W = [[17.9, -8.5, -18.8, -53.9, 25.9, 16.9, 8.5, 16.6, -2.6, 10.6, -25.5], [-24.0, 12.0, -25.7, -28.9, -35.5, 18.2, -23.8, -6.7, 21.1, 3.9, -24.3], [11.3, -21.2, -10.9, -46.2, 18.9, -41.8, 11.4, -13.5, -5.2, 1.8, 18.4], [-0.5, -22.1, -13.7, -14.3, -40.7, 23.6, -24.0, 26.4, 9.7, 5.1, -33.8], [-31.2, -0.4, 45.0, 37.0, 24.2, -16.2, -10.9, 18.3, 5.4, -2.0, -14.1]]
The 2nd entry in reading order: -8.5
The entry just left of -40.7 -> -14.3
Which number is the entry just left of -6.7?
Answer: -23.8
Which number is the median entry?
Answer: -2.6
The 1st entry in reading order: 17.9
The entry just left of 9.7 is 26.4
The entry just right of -13.5 is -5.2
Which number is the entry just right of -14.3?
Answer: -40.7
The maximum -> 45.0
Which number is the entry just left of the smallest entry?
Answer: -18.8
The entry just left of 18.3: -10.9
Which number is the entry just right of 21.1?
Answer: 3.9
Which number is the entry just right of the largest entry?
Answer: 37.0
Which number is the smallest entry?
Answer: -53.9
The entry just right of the smallest entry: 25.9
The entry just left of -13.7 -> -22.1
The entry just right of 24.2 is -16.2
Which number is the entry just right of 1.8?
Answer: 18.4
Which number is the entry just left of the centre entry?
Answer: 18.9
Which number is the entry just right of the centre entry?
Answer: 11.4

Questions about the array below.
1) Report the third entry from the end, reading row by row.
2) Report the first entry in reading order.
3) Report the entry in the top-right corner.
4) Report the bottom-left entry.
5) Report the bottom entry of the column that holds the smallest entry.
6) Report the largest entry in the first row.
7) Report the last entry, reading row by row.
8) Report the entry directly above the largest entry.
19	41	61	39	51
27	60	48	22	30
19	10	61	39	50
19	40	61	39	51
30	73	43	16	24
24	80	52	28	38
1) 52
2) 19
3) 51
4) 24
5) 80
6) 61
7) 38
8) 73
